(in the rows, 100 means zero)
A single turn carries every row of the set below to another of its rows. Some are shown first; where does it send the rows asked next?
razu: | 130 | 115 | 118 | 113 |  89 | 107 |  91 | 115 | 101 | 109 |  92 | 111 |  85 | 138 | 103 |  78 | 110 |  75 |  97 | 131 |  99 | 125 |  95 |  89 | 139 | 104 | 102 |  98 |  72 | 129 |  98 |
puduk: |  89 | 125 |  95 |  91 | 104 | 118 | 108 | 129 |  90 | 120 | 113 | 138 | 124 | 117 | 110 |  43 | 114 |  93 | 107 |  81 | 104 | 102 |  90 | 101 |  96 |  99 |  94 |  83 |  98 | 115 |  72 |
fomaz: |  89 | 128 |  92 |  91 |  97 | 118 |  99 | 125 |  96 | 115 | 106 | 140 | 126 | 120 | 101 |  45 | 115 |  88 | 103 |  91 | 113 |  98 |  95 | 107 | 105 | 100 |  99 |  77 | 104 | 111 |  78 |
difa: | 126 | 121 | 113 | 107 |  97 |  97 |  92 | 103 |  88 | 111 | 107 | 106 |  90 | 141 | 121 |  76 |  94 |  82 | 101 | 132 | 107 | 133 | 103 |  90 | 135 |  99 |  96 |  83 |  72 | 132 |  99 |
zafis: | 101 | 105 | 120 |  97 |  80 |  80 | 110 | 103 |  94 |  97 |  81 | 109 |  79 | 113 |  86 |  88 | 103 |  93 | 106 |  94 | 111 | 102 |  96 | 109 | 122 |  97 |  91 | 106 |  99 | 113 |  89 |
gapul: | 106 | 101 | 110 | 123 |  98 | 117 |  92 | 113 |  69 | 112 | 103 |  91 | 117 | 133 | 111 |  76 | 102 |  83 | 121 |  85 | 119 | 120 |  99 |  99 | 119 | 108 |  76 | 104 |  96 | 101 | 107 |
niba: | 112 | 101 | 107 |  95 | 100 | 122 |  95 | 115 |  79 | 114 | 111 |  92 | 118 | 127 | 115 |  78 |  96 |  84 | 134 |  81 | 117 | 122 | 103 | 110 | 132 | 101 |  83 | 102 |  99 | 107 | 109 |
veka: | 106 | 120 | 100 |  86 |  96 |  82 |  96 | 106 | 106 | 120 |  96 | 118 | 102 | 117 |  88 |  59 | 130 |  88 | 116 |  93 | 109 | 104 |  99 |  85 |  87 | 107 | 116 |  71 | 105 | 106 |  71 |
dinen: | 102 | 112 | 126 |  90 |  89 |  81 | 117 | 104 |  99 | 102 |  86 | 110 |  80 | 111 | 100 |  96 | 106 |  99 | 105 |  94 | 113 | 101 |  97 | 121 | 132 |  88 |  83 |  88 |  92 | 124 | 102 |
gukon: | 112 | 130 |  91 | 102 | 105 | 127 | 111 | 111 | 106 | 118 | 107 | 129 | 115 | 116 | 104 |  58 | 135 |  72 |  95 |  90 | 108 | 118 |  82 |  76 | 113 |  99 | 108 |  67 |  81 | 111 |  87 |
tur: | 105 | 106 | 105 | 112 |  94 | 127 |  91 | 122 |  75 | 104 | 106 | 107 | 112 | 132 |  98 |  70 |  95 |  78 | 117 |  95 | 118 | 116 |  99 | 112 | 124 | 107 |  82 | 115 |  96 | 108 | 104 |
zogu: | 111 | 124 | 101 |  82 | 106 |  86 | 101 |  98 | 108 | 119 |  96 | 121 | 100 | 110 |  99 |  66 | 129 |  84 | 117 |  88 | 111 | 110 |  93 |  80 |  90 | 111 | 118 |  72 |  99 | 103 |  71 |
Lup: | 107 | 105 | 107 | 110 | 102 | 121 |  98 | 111 |  75 | 110 | 111 |  94 | 115 | 120 | 105 |  82 |  97 |  83 | 124 |  82 | 125 | 121 | 100 | 117 | 126 | 102 |  79 | 102 |  95 | 111 | 116 |
dibo: | 112 | 128 |  91 |  96 | 106 | 123 | 112 | 116 |  97 | 123 | 111 | 132 | 115 | 115 |  95 |  55 | 135 |  74 |  99 |  82 | 106 | 120 |  80 |  79 | 108 |  98 | 110 |  62 |  77 | 117 |  86 |
Bul: | 101 | 111 | 125 |  77 |  79 |  88 | 114 | 106 | 104 | 111 |  84 | 101 |  73 | 108 | 106 |  94 | 101 | 105 | 117 |  83 | 114 | 109 |  94 | 112 | 130 |  93 |  89 |  85 |  90 | 108 |  93 |
tuso: | 114 | 123 |  94 | 101 | 101 | 125 | 107 | 116 | 102 | 119 | 110 | 125 | 100 | 117 |  95 |  54 | 127 |  72 | 101 |  87 | 106 | 118 |  76 |  75 | 108 | 100 | 115 |  60 |  73 | 116 |  86 |
rit: | 130 | 120 | 118 |  97 |  98 | 113 |  96 | 119 | 112 | 124 | 101 | 101 |  84 | 139 | 129 |  77 | 104 |  88 | 109 | 115 | 106 | 127 |  90 |  92 | 137 | 101 |  97 |  84 |  67 | 127 | 103 |
nug: | 103 | 125 | 102 |  82 | 102 |  85 |  99 | 109 | 101 | 122 |  99 | 115 |  96 | 103 |  95 |  63 | 126 |  85 | 112 |  91 | 104 | 107 |  87 |  84 |  87 | 107 | 113 |  69 |  94 | 108 |  64 |
tepu: | 109 | 125 |  95 |  80 | 106 |  88 |  99 | 103 |  99 | 126 | 102 | 117 | 102 | 106 |  94 |  61 | 127 |  84 | 115 |  91 | 110 | 114 |  90 |  81 |  90 | 109 | 115 |  67 |  94 | 112 |  71 |
domi: |  95 | 131 |  93 |  87 | 104 | 114 | 104 | 118 |  94 | 119 | 104 | 143 | 125 | 113 | 114 |  46 | 116 |  86 | 107 |  87 | 113 | 103 |  94 | 104 | 101 | 106 |  93 |  80 | 106 | 105 |  76 |
fase: | 135 | 117 | 115 |  90 |  93 | 105 |  92 | 110 | 109 | 121 |  99 | 104 |  93 | 135 | 125 |  75 |  99 |  82 | 108 | 124 | 103 | 121 |  95 | 102 | 146 | 101 |  98 |  81 |  76 | 130 | 103 |
fotal: |  90 | 134 |  92 |  81 | 108 | 108 | 105 | 125 |  90 | 123 | 110 | 138 | 122 | 112 | 108 |  52 | 119 |  90 | 108 |  84 | 112 | 106 |  92 |  98 |  99 | 105 |  97 |  76 | 101 | 117 |  72 |
Dak: | 105 | 106 | 112 |  98 |  97 | 130 |  95 | 124 |  84 | 120 | 111 |  91 | 111 | 124 | 120 |  78 |  95 |  90 | 124 |  82 | 121 | 125 |  96 | 118 | 123 | 101 |  78 | 103 |  96 | 102 | 104 |
Kubir: | 119 | 120 | 121 | 110 |  94 |  94 |  89 | 110 | 101 | 119 |  95 | 112 |  91 | 138 | 125 |  73 |  97 |  84 | 103 | 133 | 113 | 115 |  92 |  88 | 137 | 107 |  95 |  85 |  67 | 122 | 101 |
Dalun: | 129 | 120 | 118 | 101 | 102 | 103 |  92 | 112 | 102 | 119 | 104 | 105 |  95 | 136 | 123 |  82 | 107 |  81 | 108 | 131 | 112 | 122 |  99 | 100 | 137 | 102 | 100 |  89 |  71 | 133 | 108 |
galed: |  90 | 110 | 129 | 100 |  80 |  85 | 113 | 106 |  91 |  99 |  78 | 111 |  84 | 109 | 102 |  96 | 109 |  96 | 100 |  87 | 113 |  97 |  91 | 104 | 134 |  94 |  81 |  88 |  92 | 108 |  93 |
kul: | 103 | 106 | 118 |  75 |  83 |  89 | 116 | 106 | 101 | 105 |  82 | 102 |  84 | 105 | 103 |  95 | 104 |  96 | 112 |  83 | 108 | 106 |  94 | 114 | 139 |  89 |  85 |  88 |  97 | 117 |  96 |
Biba: | 113 | 123 |  94 | 103 |  98 | 124 | 103 | 118 | 109 | 117 | 105 | 124 | 112 | 122 |  89 |  62 | 139 |  72 |  94 |  90 | 109 | 116 |  86 |  73 | 113 |  97 | 117 |  61 |  85 | 113 |  87 |
Mozav: |  94 | 116 | 124 |  93 |  82 |  80 | 115 | 100 |  87 | 100 |  89 | 107 |  83 | 105 |  98 |  94 | 105 |  92 |  96 | 103 | 111 | 110 |  99 | 113 | 130 |  89 |  80 |  85 |  94 | 121 |  87 |
Leto: | 101 | 106 | 105 | 111 |  97 | 119 | 100 | 110 |  67 | 106 | 118 |  92 | 113 | 124 | 105 |  81 |  97 |  85 | 115 |  87 | 117 | 127 | 108 | 104 | 123 |  96 |  74 | 105 |  95 | 109 | 104 |

razu goes to zafis
niba goes to fase
Now find these:
Bul goes to Dak
zogu goes to domi
Lup goes to Dalun
tuso goes to nug
gapul goes to Kubir
Leto goes to difa
dibo goes to tepu
veka goes to fomaz

A single turn carries every row of the set below to another of its rows. Some are shown first; where does it send the rows asked next?
S: |  77 | 108 | 119 |  98 |  79 |  89 |  98 | 103 |  89 |  92 | 102 |  99 |  97 | 100 |  98 |  96 |  67 | 124 |
U: |  86 | 103 | 115 |  81 |  96 | 103 | 111 |  94 |  93 | 108 | 109 | 103 | 113 |  94 |  76 | 101 |  83 |  85 |
H: |  99 | 121 |  95 | 100 | 105 | 112 |  83 | 104 | 106 | 109 | 108 | 117 |  96 | 105 |  86 |  82 | 114 | 107 |
D: | 127 | 122 | 102 | 104 | 101 | 116 |  93 | 109 | 110 |  98 |  89 | 111 |  79 |  86 | 102 |  93 | 101 | 106 |
A: | 110 |  82 | 112 | 109 | 100 | 102 |  98 |  87 |  99 | 109 |  71 |  94 |  72 |  96 | 104 | 105 |  94 |  97 |
B: |  86 | 114 | 107 |  93 |  95 |  99 |  80 | 102 |  93 | 101 |  64 |  83 | 112 | 101 | 101 |  93 | 101 |  96 |
Y: |  79 |  68 | 109 | 108 |  93 |  98 |  96 | 100 | 101 |  93 | 109 |  87 | 123 |  92 | 104 |  97 | 104 | 111 |
R: | 119 |  76 | 111 |  98 | 106 | 114 | 104 | 103 |  96 |  86 |  96 | 107 |  88 | 108 |  96 | 112 |  83 |  91 |
W: | 102 |  99 |  92 |  96 |  97 |  97 |  84 |  81 |  96 |  98 | 117 |  83 | 123 | 102 | 127 |  92 |  95 | 102 |
M: |  96 | 116 | 100 | 107 |  90 | 127 |  96 |  91 |  92 |  94 | 129 |  86 |  94 |  78 | 107 | 113 | 103 | 105 |
C: | 110 | 106 | 117 | 109 |  65 | 105 |  95 | 117 | 102 | 112 |  96 |  85 |  97 |  94 | 105 |  79 |  95 | 125 |
E: |  71 | 129 | 109 | 108 |  97 | 101 |  93 |  94 |  90 |  89 |  97 |  89 |  87 |  93 | 106 | 103 |  98 | 131 |
K: |  76 | 107 | 116 | 102 | 108 |  93 |  95 | 103 |  93 |  83 | 123 | 110 | 103 | 103 |  97 |  92 |  96 | 130 |
F: | 116 | 122 | 108 |  99 |  97 |  93 | 107 |  95 | 112 | 108 | 118 |  64 | 107 |  90 | 101 | 104 |  96 | 108 |
J: |  97 |  87 | 105 |  93 | 114 | 111 | 110 |  80 |  98 |  95 | 110 | 116 |  99 |  76 |  99 | 107 |  91 |  85 |
Q: | 104 |  99 |  81 | 109 |  77 |  99 | 110 |  97 | 117 | 110 | 104 |  89 | 116 | 112 |  99 |  95 |  95 | 123 |
G: | 101 |  84 | 115 |  99 |  94 |  99 | 109 | 103 | 102 |  94 |  59 | 100 | 111 |  95 | 108 |  87 |  94 | 102 |
N: | 121 |  96 | 117 | 103 | 113 | 122 | 111 |  89 |  90 |  97 |  91 | 105 |  81 | 107 | 108 |  94 | 113 | 104 |

Y goes to M
F goes to Q
Now find these:
D goes to G
S goes to K
U goes to H
A goes to R

